In the rows, 128 means zero.
Named moves, each a turn or a mirror, and the order they were made in; the first pair answered
T (before -> after):
[102 137 135 124 155 112 147  80]  ->  [106 149  93 111 164 132 142 104]
[153 130 132  99 112 136 138 129]  ->  [150 126 143 104 111 132 139 123]
[138 148 109 135 144  91 152 104]  ->  [138 149 104 132 143  94 149 106]
[149 156 131 102 123 140 159 127]  ->  [145 147 148 107 119 132 159 115]
Q (before -> after):
[100 159 115 134  96 187 120 110]  ->  [101  86 183 106 113 160 133 127]
[142 130 113 121 127 120 140 120]  ->  [142 128 115 115 126 130 140 120]
[141 153 107 102 128 164 126 123]  ->  [143 106 149  87 139 141 135 134]
C (before -> after):
[119 102 139 150 108 124 111 133]  ->  [121 120 112 152 107 134 104 138]
[120 128 118 103 129 168 136 131]  ->  [115 138 111 108 138 152 146 110]
[171  98  96  84 142 172 124 224]  ->  [158 165  29 107 181 133 158 145]
[142 104 161  92 136 136 154 126]  ->  [153 124 126  93 126 163 137 155]
Now pairs of rows:
(2 to 3 moves a pair)
[136 109 174 154 113 123 126 121]  ->  [136 156 124 155 101 164 118 123] -> Q, Q, T
[155 169 127 166 113 104 131 116]  ->  [156 122 179 150 103 107 124 140] -> T, C, C
[105 147 142 131 104 118 115 101]  ->  [107 155 101 113 129 124 123 109] -> T, C, T
[146 135 119 106 109 124 120 171]  ->  [132 139 131 114 132  81 151 112] -> C, C
[125 118 144  72 136 161 160 127]  ->  [123 145 113  77 145 161 163 116] -> C, C
[124 148 120 143 124 115 131 109]  ->  [128 125 129 115 116 153 123 143] -> Q, Q, C
[ 79 143  72 154 122 162 113  77]  ->  [ 82  70 110  88 148 179 130 117] -> C, T, Q
[107 160 120 138 103 166 120 100]  ->  [106 111 175 116 109 155 131 105] -> T, Q
[ 87 137 102 111 121 160 133  99]  ->  [ 89 144  91 137 136 123 130  91] -> Q, Q, Q
[137 167 116 163 130  89 134 105]  ->  [148 122 164 146  99 123 106 168] -> C, C
[160 166  96 152 130  85 123 131]  ->  [166 128 150 147 102 102 102 170] -> T, C, C
[162 162 110 161  93 113 140 144]  ->  [162 139 152 163  83 104 139 140] -> T, C, C
[123 140  77 138 133 148 112 140]  ->  [123 140 110 160 102 150  97 140] -> T, C, C
[108 132 153 148 143 115 128  81]  ->  [128 123 118 118 135 171  97 162] -> C, T
[117  89 162 145 141 107 108 143]  ->  [121 129 133 176 123 116  87 143] -> C, T, Q
[114 132 142 100 134 151 163  98]  ->  [120 141 119  93 129 172 150 124] -> C, T, C
[100 116  58 132 130 163  94 124]  ->  [ 84 112 123 165 107 132 101  71] -> T, Q
[162 163 116 110 123 138 142 159]  ->  [152 131 173 113 124 111 154 131] -> C, T, C
[140 135 153 113 118 143 148 124]  ->  [149 150 118 127 123 138 131 149] -> Q, C, C
[113 102 136 119 142 180  91 153]  ->  [109  95 132 101 159 174 110 142] -> C, Q
[133  99 112 109 162 102 106 181]  ->  [126  91 130 111 171  79 123 154] -> C, C, C
[110 100 148 118 139 138 134 114]  ->  [120  93 136 133 147 115 118 138] -> C, Q
[165 182 127 110 113 129 147 140]  ->  [158 150 174 107 114 112 158 130] -> C, C
[ 95 109 102 133 175 102 141  89]  ->  [106  83  95 103 177 132 126 145] -> T, C, T
[139 133 110 118 104 149 121 157]  ->  [122 126 138 126 128 100 153  96] -> C, C
[144  93 116 147 144 102 101 168]  ->  [129 154  68 139 128 153 114 132] -> C, C, Q
[133 150 147 109 109 153 153 109]  ->  [146 128 120  89 136 144 150 147] -> T, Q, T
[115 146 116 183 122  90 115  90]  ->  [130 108 149 167  91 130  84 160] -> C, C
[120 124 123 120 149 119 146 103]  ->  [131 114 124 113 129 151 124 151] -> C, C
[143 138 126 160 158  70 122 127]  ->  [143 171  85 124 131 161 119 147] -> T, Q
[113 116 190 123 129 131 145 135]  ->  [128 165  91 143 157 119 126 153] -> Q, T
[137 112 125 124 146 118 118 144]  ->  [138 119 120 128 141 125 115 150] -> T, C
[158 145 125 156 129  69 122 131]  ->  [140 174 105 133 131 108 152  84] -> T, Q, C
[135 138 150 123  94 157 118 154]  ->  [126 147 165 129  94 141 138 111] -> C, T, Q
[118 137 140 140 129 125 139 101]  ->  [122 138 115 116 132 154 138 125] -> Q, Q, T
[129 114 138  94 153 121 150 125]  ->  [132 114 129  91 151 136 142 147] -> T, C
[130 101 117 141 131 148  79 168]  ->  [126 113 107 150 129 148  78 164] -> Q, Q, Q
[115 157 110 165 105 155  83 138]  ->  [109 111 178 163 103 127  91 126] -> T, Q, Q
[148 171 149 127 103 117 150  91]  ->  [152 150 172 137 102 101 139 105] -> C, Q
[117 107 159 151 109 118 108 119]  ->  [125 116 137 155 111 118  94 145] -> C, Q, Q
[143  92 122 117 141 106 111 161]  ->  [137  96 131 134 142  82 114 136] -> Q, C, C
[116 128 128 163 127 134 103 127]  ->  [116 135 109 159 137 129 108 123] -> T, C, T
[126 144 137 137 129 122 140  83]  ->  [130 152 113 116 126 159 138 101] -> Q, T
[120 109 138 119 135 117 147 131]  ->  [129 115 130 129 122 129 123 157] -> Q, C, C
[ 98 111 171 171 127  84 125  68]  ->  [131 109 107 129 112 173  75 191] -> C, T
[128 162 113 161 130 115 115 128]  ->  [129 120 167 153 120 115 112 141] -> C, C
[134 145  99 109 121 149 131 129]  ->  [140 125 113  98 123 150 130 146] -> Q, T, C
[155 168 133 143  98 109 145 120]  ->  [151 160 123 128 122  95 161 108] -> C, T, C
[116 162  89 119 114 174 116 112]  ->  [107 111 162  97 113 169 134 100] -> C, Q, C
[ 87 153 115 132  98 177 151  67]  ->  [103  59 162  81 138 151 161 123] -> C, T, Q
[130 141 139 107 110 165 144 130]  ->  [147 116 119 109 154 110 144 153] -> Q, T, Q
[147 163  83 138 118 123 141 129]  ->  [143 117 168 145  92 109 135 127] -> T, C
[145 133 148 108 118 126 155 139]  ->  [141 144 137 109 124 117 161 123] -> C, C, C
[127 107 113 171 115 128  79 164]  ->  [112 112 120 179 137  81 112 101] -> C, C
[133  84 184 126 115 129 131 163]  ->  [118 153 136 166 130  94 152  82] -> C, C, T
[ 98 104 109 119 151 102 142 113]  ->  [ 88 133 108 125 124 139 140  94] -> Q, T, Q
[102 118 101 102 105 188 130 131]  ->  [121  89  95 103 125 160 115 173] -> Q, C
[123 161 137 138 132 117 156  98]  ->  [134 153 101 109 150 141 158 136] -> T, C, T
[124 135 129 166 115 111 106 123]  ->  [121 137 117 163 130 104 119 110] -> T, C
[121 129 162 120 130 146 136 133]  ->  [121 139 159 127 120 151 131 131] -> C, T
[128  95 113 151 132  75 123 141]  ->  [125 113  99 123  94 161 112 164] -> C, Q, Q
[162 189 131 116 101 122 188  92]  ->  [178 123 181  91  93 138 166 160] -> Q, Q, C
[102 151  97  96 162 130 151 122]  ->  [100 122 130  94 169 106 154 119] -> Q, Q, T
[131 136  88 131  99 135  89 149]  ->  [110 151 108 144 104 111 114  84] -> C, C, Q
[115 129 150 133 128 115 149  92]  ->  [120 129 126 113 151 118 157 100] -> T, C
[145 120 128 151 143  84 128 115]  ->  [157 118 116 143 125 118 106 163] -> C, C
[138 139 140 123 132 116 148 111]  ->  [145 133 129 109 127 139 134 147] -> C, T
[119 166 147 101 103 175 145  88]  ->  [145  97 137  73 170 110 148 148] -> Q, T, Q
[137 152 105 139  94 155  94 169]  ->  [114 126 161 146 125  84 139  83] -> C, C
[142 150  92 108 119 136 114 152]  ->  [136 168  97 131 108 127 113 126] -> T, Q, T
[121 122 149 128 122 128 136 110]  ->  [130 113 149 138 121 112 124 129] -> C, Q
[149 159 169 129 105 131 133  95]  ->  [170 159 113 110 124 148 116 154] -> C, Q, T
[129 144 107 151 121 121 134 100]  ->  [131 150  94 145 118 141 128 114] -> C, Q, T
[109  82  93 118 129 143  98 172]  ->  [101  93 125 172 113  90  92 128] -> T, Q, C
[123 140 107 117 146 118 147 103]  ->  [133 114 134 111 116 151 119 155] -> T, C, C
[136 128 125 122 121 142 119 152]  ->  [132 132 148 139 109 130 119 133] -> T, C, T
[135 108 177 144 120  80 120 138]  ->  [132 162  79  97 135 158 138 142] -> T, C, Q
[122 144 120 159 132 107 127 101]  ->  [123 137  97 138 154 109 137 109] -> C, T, C
[ 94 141 110 130 100 192  84 170]  ->  [ 62 156 134 143 128 135 137  59] -> C, C, Q
[107 104 117 147 119 167  89 143]  ->  [ 93 122 124 168 125 133 105  87] -> C, T
[132  88 197  95 135 101 168 100]  ->  [139 163  83  74 124 189 154 132] -> Q, T, Q
[119  72 152 110 145 132 150 135]  ->  [108 106 155 147 134 107 155  83] -> C, C, T
[ 76 129  94 168 108 151 111 112]  ->  [ 69 110 129 171 108 136 118 100] -> T, C
[140 159  98 128 139 113 138 137]  ->  [136 137 150 116 104 152 132 150] -> Q, T, C
[106 130 113 128 142 118 133 104]  ->  [115 103 141 124 122 140 114 140] -> C, C, T
[121 129  78 128 157 131 129 154]  ->  [123  95 120 120 148 138 121 176] -> C, C, C
[121 136 139 129 129 148 116 119]  ->  [129 119 134 120 149 132 116 136] -> Q, T, Q
[127 136  95 123 147 139 120 150]  ->  [124 101 143 128 149 104 127 139] -> Q, Q, T
[144 145 105 127 156  79 160 102]  ->  [143 106 145  99 156  86 168 115] -> Q, Q, Q
[118 105 136 152 136 109 142  85]  ->  [137 115 106 143 112 163 105 153] -> C, C
[114 102 162 155 130  89 133 106]  ->  [122 113 162 157  88 141 102 146] -> Q, C, C
[104  78 178 138 132 138 111 149]  ->  [120 136  75 146 153 145  99 165] -> C, Q, C
[165 134 122 105 142 111 125 159]  ->  [159 158 103 104 138 127 134 145] -> C, Q
[106  97 144 153 140  86 101 119]  ->  [109 114  93 136 164  90 111 120] -> T, C
[126 133 128 154 130 116 126 129]  ->  [131 131 114 143 133 127 121 145] -> C, T
[113 113 120 115 109 184 114 121]  ->  [111  85 144 101 134 157 136 112] -> C, Q
[151 172 108 113 108  96 146 119]  ->  [148 135 163 112  97  87 143 122] -> T, C
[135 176 127 112 108 135 165  63]  ->  [144 114 164  98 143  85 175  86] -> T, Q, Q
[138  98 187 120 124 101 142 128]  ->  [155 112 111 101 155 114 133 174] -> T, Q
[127 127  84 170 145 117  96 139]  ->  [123  83 146 164 143  99 105 130] -> C, C
[130 141  88 111 146 135 142 118]  ->  [137 117 141 151 129  86 122 116] -> T, C, Q
[139  90 122  97 190  73 161 148]  ->  [156 102 102 100 152 127 119 215] -> C, T, C
[166 136 116 100 146 114 162 139]  ->  [163 116 152 102 137 109 160 140] -> C, C, T
[147 110  54 111 194  94 136 170]  ->  [141  72 186 132  94 147  98 194] -> Q, T, C
[ 94  65 147 106 121 136 112 131]  ->  [ 90  79 163 132 101 133 105 117] -> C, T
[128 127 136 154 142 100 119 103]  ->  [136 144 117 161 128 123  97 128] -> C, Q, T
[114 101 134 119 128 127 102 163]  ->  [107 123 147 154 113 107 100 125] -> Q, Q, T
[165 151 108 146 131  82 133 153]  ->  [165 120 146 139 125  79 131 161] -> C, C
[121 136 104 129 141 123 123 103]  ->  [128 100 144 118 124 138 109 138] -> C, C
[123  88 137 131 149 111  89 150]  ->  [118 118 128 164 139  96  85 121] -> Q, T
[127 129 154 119 141 135 140  88]  ->  [149 111 151 136 130 133 100 152] -> C, Q, C
[126 130 116 191  99 133  76 157]  ->  [119 163  87 181 100 153  91 131] -> Q, T, C
[ 83 114 175 141 126 123 153  53]  ->  [ 96 120 185 160  72 170 106 110] -> C, C, T
[127 156 119 133  97 151 135 111]  ->  [123 141 146 135  96 140 140 100] -> T, C
[151 133 119 107 130 134 143 162]  ->  [152 133 113 118 142 110 147 151] -> Q, C
[140  82 185 120 122 106 127 137]  ->  [131 144 154 163 116  83 133  81] -> C, C, T
[119 109 158 105 130 119 135 105]  ->  [127 146  87 120 142 114 123 116] -> Q, T
[ 96 127 107 113 115 217 101 104]  ->  [114  69 108  82 163 181 105 151] -> Q, T
[118 125 132 119 121 149 129  93]  ->  [128 122 101 106 140 150 126 118] -> Q, T
[ 99 125 123 113 109 201 128 120]  ->  [ 87 134 135 129 115 169 146  76] -> C, T
[123 123  89 142 148 140  88 162]  ->  [111  86 172 146 130 122 101 133] -> Q, T
[105 108 120 113 133 118 114 185]  ->  [ 97 160 102 138 105 142 106 156] -> T, Q, Q
[155 151 127 112 121 136 140 140]  ->  [153 148 126 107 133 128 146 134] -> C, C, T
[ 97 108 151 157 131 132 125  75]  ->  [116 106 116 132 122 186  94 145] -> C, T
[109 133 143 141 127 123 121 101]  ->  [116 131 141 138 110 144 106 128] -> C, C, T
[155 104 117 126 149 102 119 183]  ->  [150 136  92 118 128 151 113 182] -> Q, Q
[132 144 161 155  89 141 136 100]  ->  [133 159 139 157  91 141 137  95] -> C, C, C
[142 133 118 130 117 134 113 156]  ->  [135 122 156 138 115 108 125 124] -> C, T, C
[132 126 106 151 126  99 113 156]  ->  [129 108 127 118 111 141 117 169] -> Q, Q
[157 107 163 113 121 111 121 139]  ->  [155 163 115 145 107 126 110 125] -> Q, C, Q
[116 102 158 115 122 132 126  79]  ->  [129 140  72 119 144 141 114 105] -> Q, T
[118 130 133 108 144 153 116 137]  ->  [118 152 116 122 145 147 118 121] -> T, C, C
